Here are some numbered points:
[ -5 -11 -18  15  -8  -8   8  -6  -9  11 -20  -1  -7  24 -20   8   7  -1 -11   1  -6  -9  12  -4] 0
[ -15  -14   71  -35    6   87    3  -20   75   24   21  -22  -58  -68  -22    0    7   56 -103   48   59  -74   42  -57] 1
[-18 -12  18  15 -14  13 -22  58 -24 -34 -45 -44 -25  -1  37 -10  76 -38  26  15 -54  13  11  47] 2
[  0  -1 -42  50  -1 -26  20  22 -21  -1  30  42 -20  11 -42  13  44  33  14  19  20  -5  15  27] 3
[ -3  -8   4  -1  16  -6  30 -13 -13   8 -19 -17   9  15 -26   4 -23  18  10  -7 -14   4  10  -9] 4
[  3  51  47   9   9  17  46  26  20 -28  33  20 -13 -81   7   9  14 -16  25 -19   5 -20  -7  31] 5
[ 57   0 -42  77 -48  24 -26 -23  92 -45   1 -27   6  38  -8 -29 119 -99 -31  -7  29  42 -16  18] 6
[  5 -28  46  -3  25  30  64  45 -15 -28 -16 -86  13  27 -49  26  -7  47  25  10 -43  69  21  -2] 7
[-15  -6  -5   1  -5 -15  -6  28 -25  14  -9   3 -10  17  20  -1   8   3   9  16 -30 -15  13  12] 8
[-13 -26 -29  29 -20 -15  20 -10 -26  31 -48  10 -23  35 -44  25  14 -13 -23  -4 -11 -26  18  -7] 9
[-31 -17  13  11  70   4  70  12 -62  30 -35 -23   9  14 -15  -1 -28  16  23 -21 -26   8  -2   1] 10
[ -2  43  97 -35 -31 -11  26 102 -63 -39 -12  24  -2 -75  25  16 -33 -12  50 -16 -57   1  -3  27] 11
[ 13 -38 -19  -2  -4  29 -62   6  56 -32  12 -85  26  38  47 -40  85 -24  -1  24 -19  66 -26   6] 12
[  7   9  37  28 -72   0 -16  90  19 -53 -26  -3 -32  10  -6  44  73 -38  -7 -15 -64  26  16  42] 13
[-46 -34 -42   6 -32  -9   5  30 -54 -27  -7   2 -22  27 -56  63 -22  55 -26  22 -13  26  24 -32] 14
[ -74   14   33  -19  -73  -56   97  127 -127 -127  -30  127 -127 -127  -19  127   33   24   41  -41 -127   -3   10  127] 15
[-23 -34 -40 -10 -12  24 -51 -56  34  22 -30   0 -19  16 -22  -5  20  23 -41  26  49 -28  -3  -8] 16
[  30    9 -101   20 -101   26  -64  -70   58 -127   60    7  -11   16  -14   40   29  -56  -70   33   53    9    7  -37] 17
[-20  14  34 -22  17  45  24   4  14 -16  19   9 -45 -60 -25  20 -36  40 -28   7  36 -19   4 -40] 18
[  34   64   54  -73    6   34   18  -30   -5   -6   -4   11   53  -42   -9   -6 -115  -33   18  -28   19   -6    5  -41] 19
[ 21  11  53 -33  -7 -19  24  60 -44  -5 -25  17 -18 -17 -18   9 -33  26  13 -18 -44  15   6   4] 20
[-81 -69 -38  40 111  48  51 -62  72   4 110 -23 -13 -30  16  10 105  85  10  53 112 -13  13  57] 21
[ 28  42   1  17  14  26  -3  -8  68  -6  14  19 -16 -35  44 -29  55 -54   8 -50  38   2 -51  42] 22
[  4  46  41  56  11 -60 -41 -25  86  66  71 -43  67   5  79 -52  92 -40  21 -55   4 -57 -12  37] 23
[ -7 -18 -72  40 -12 -57   1 -34 -19  15 -17  38 -19  13  12  -2  14 -31  -4  -1 -26  -2 -12  -2] 24
[ 44 -17 -19  18  45   8  52 -32  27 -28 -19 -30   5  28 -26 -33   9 -25   1   3  11  19  24  12] 25
[ -49  -52   33  -50   54   46   70   60 -118   14 -118  -54  -24   23  -59   31  -52   69   25   19  -50    5   25    3] 26
[  49  102   92 -110    3   64   34  -47   -8   -3    1   13   91  -83   -4    0 -127  -67   33  -47   53  -21    8  -67] 27
[ 127  -54  -56   43  118   33  111  -86   76  -88  -25 -101   24   46  -52  -88   22  -30   26   13   54   95   51   39] 28
[ 26  -3  -5 -16  27  -2  -4 -26   8 -28  13 -11  45  24  24 -31 -12 -19   3  41  66 -60  26  23] 29
[  0   1  20  -1  21  -5  22  -7  -3  35   0 -25  12   4 -18  -4 -19  32  20 -24  -8  33  -2 -25] 30
[  8  28  21  -6 -22  -4   9  22   6 -14   5  32 -15 -35  -3   7   2 -20  -5 -15 -10  -2  -6  15] 31
[  15  -24  -83    6   59  -59  -38 -127   17   65   51  -27   66   63   19  -55  -68   40  -21   29   78  -44   21  -74] 32
[-44 -82 -90  73  40 -24  43  16 -35 -42  57 -42  44  78  38  22  57   6  29  55 -30  47  33  21] 33
[-54 -37 -51  66  65 -17  71  22 -74  25   8 -46  -4  48 -62  33  16  84  12  15   5 -36  46 -17] 34
[  21  -30  -50  -20  112   30  -29  -66   45   50   22  -55   32   69   61 -100   10   55  -10   79   72  -49   17   28] 35
[  1 -14   0   5  18  -6  24 -14  -7  16 -10 -13   8  17 -22   3 -19  25   3  -4  -9   6  13  -4] 36
[ -87  -54  -75  113  107  -27  125   36 -117   17   15  -64   -6   53 -109   65   25  124   27   27   -1  -64   68  -21] 37
[  43   76   71  -85    6   52   21  -30   -5  -12   -4    8   55  -62  -18    3 -127  -52   13  -30   36   -8   -3  -43] 38
Which two points above are nearest to each new point by angle? Their numbers follow each, nearest first.
[ 49  56  37 -25 -73 -37 -42   0  21   5 -24  76   7 -45  13 -26  -8 -81 -20 -26 -17 -50  -9  21] 31 22
[  5  19  65 -36 -23  19 -25  27  -4 -40 -11   5  20 -52  39 -19 -16 -29  20  -8 -31  37 -29  28] 11 31
[-13 -14  16  17 -43   6 -31  52  -4 -49 -48 -52 -23  11  38 -11  99 -63  15  20 -61   3  12  40] 2 13
[-19   0   6 -47  42  12 -19 -13 -21  50   6  29 -21 -27  25 -38 -30  49  -5  26  37 -48 -11  15] 35 1
[ 14   0  -4 -15  12  -4  -2  -8   0  -8  10  -3  17  16  13 -17  -8   3   4  17  30 -28  15  13] 29 35
[-55 -25  20 -26 -24  14 -13  -2 -13  -2   6 -24 -20 -20 -45  49 -39  71 -16   2 -11  39  -6 -54] 14 18
[-10  12 -33   5 -25 -20 -19 -37   0  22 -15  22  -6   1  -6   0 -10 -29 -23 -12  10 -30 -13 -28] 24 16
[  5 -19  72  -7  21  43  71  60 -23 -28 -17 -94  18  18 -64  30   1  55  29   8 -59  76  15  -7] 7 26
[ 22   0 -59  -3  -2  26  16 -59   2 -33  53  61  -4 -34 -42  27 -43 -13 -24   4  89 -22 -14  -1] 17 18
[ -3   2   1  23 -15 -21   6   0 -11  19 -20  13  -1   2 -25  14   2 -12 -10 -30 -13   4 -17 -15] 9 0
[ -22   49   31    5 -127  -30   17   19   -4  -42   -2  107  -52  -62 -127  117  -29  -14  -73  -85  -14   -5  -33  -58] 31 15
[ 17 -17  18   5 -33 -46  47  51 -66  -5 -59 -15 -10  14 -56  31 -19  15   8 -23 -83  19  41  -3] 20 26
[ -32   35 -127   41  -79  -54  -55 -127   -7   56  -38   78  -32   -1  -24    7  -17  -79  -59  -45   21  -90  -49  -82] 24 9
[-25  -2  12  11  18  17  31  19  -4 -18   9   4 -30 -23 -19  30  -3  39  -8   7   9 -23   6  -4] 18 37
[  8 -13  38 -17  21  38  19  43  14 -47  16 -52 -13  -4 -14  10   6  32  12  26 -11  53  29  17] 7 26
[  9   1   9  13  39  -3  50   8 -11  12  -5   6   4  -1   4 -10   2   8  33 -22 -17  27  -8  21] 10 30
[-17  -8 -54  22  -5 -61 -28  -4 -13  48   7  24 -14  25  38  -9   9   5  -7  -3 -31 -29   0   7] 24 8
[ 18   6  18 -23  35  49   6  10  73 -61  53 -18 -26 -32  10   9  27  52  13   7  24  81 -10  23] 21 12
[ 37  44  30 -11 -60 -25 -31   6  27   9 -17  63   5 -34  15 -22  10 -56 -16 -14 -20 -33 -14  25] 31 22
[  15  -48 -102   15   61 -109  -38 -127  -18   50   30  -48   84  106   -2  -58 -106   53  -27   48   84  -53   25  -95] 32 35
[-36 -26   8 122 -79 -69  -1  98   4  11 -10   2 -42  19 -31  53 127 -23   0 -60 -91  62 -26  48] 13 2
[-14  -1  -7  -9   5  -3  10   9 -14   2  -6  49 -39 -26   3   5  -3  26 -12   1   2 -27 -16  13] 15 18
[  25    2   73   62 -112   22  -19  127   37 -118  -57  -51  -54   -7  -23   75  127  -72  -14  -29  -99   65   21   74] 13 2
[  3  -2  11 -12   3  22  -4 -19  24   1  11 -13  -6 -10  -2  -4  -2  15 -28  11  24 -17  11 -18] 1 18
[ 16   9  10  11  73   0  89  11 -28  10 -13  14   8   2   0 -15  -8  20  54 -34 -24  40 -12  34] 10 30
[-29  -5   2  12  29  20  34  14 -10 -19  10  10 -35 -31 -13  32 -12  49  -6  15  21 -33  10   0] 18 37
[  0  26  15   0 -72  -6   5  12   1 -32  -6  46 -18 -36 -73  66 -29 -12 -35 -44  -7   8 -17 -32] 31 15
[ 14  -2  -1   7  28 -37 -17 -64 -10  84 -32   2  45  21   2 -39 -29 -16   5 -24  34 -47 -13 -26] 32 35
[ 22  44  22 -17 -38  -5  13  27  10 -29  12  55 -16 -64  -8   8   6 -40  -5 -26 -19 -10 -16  33] 31 5
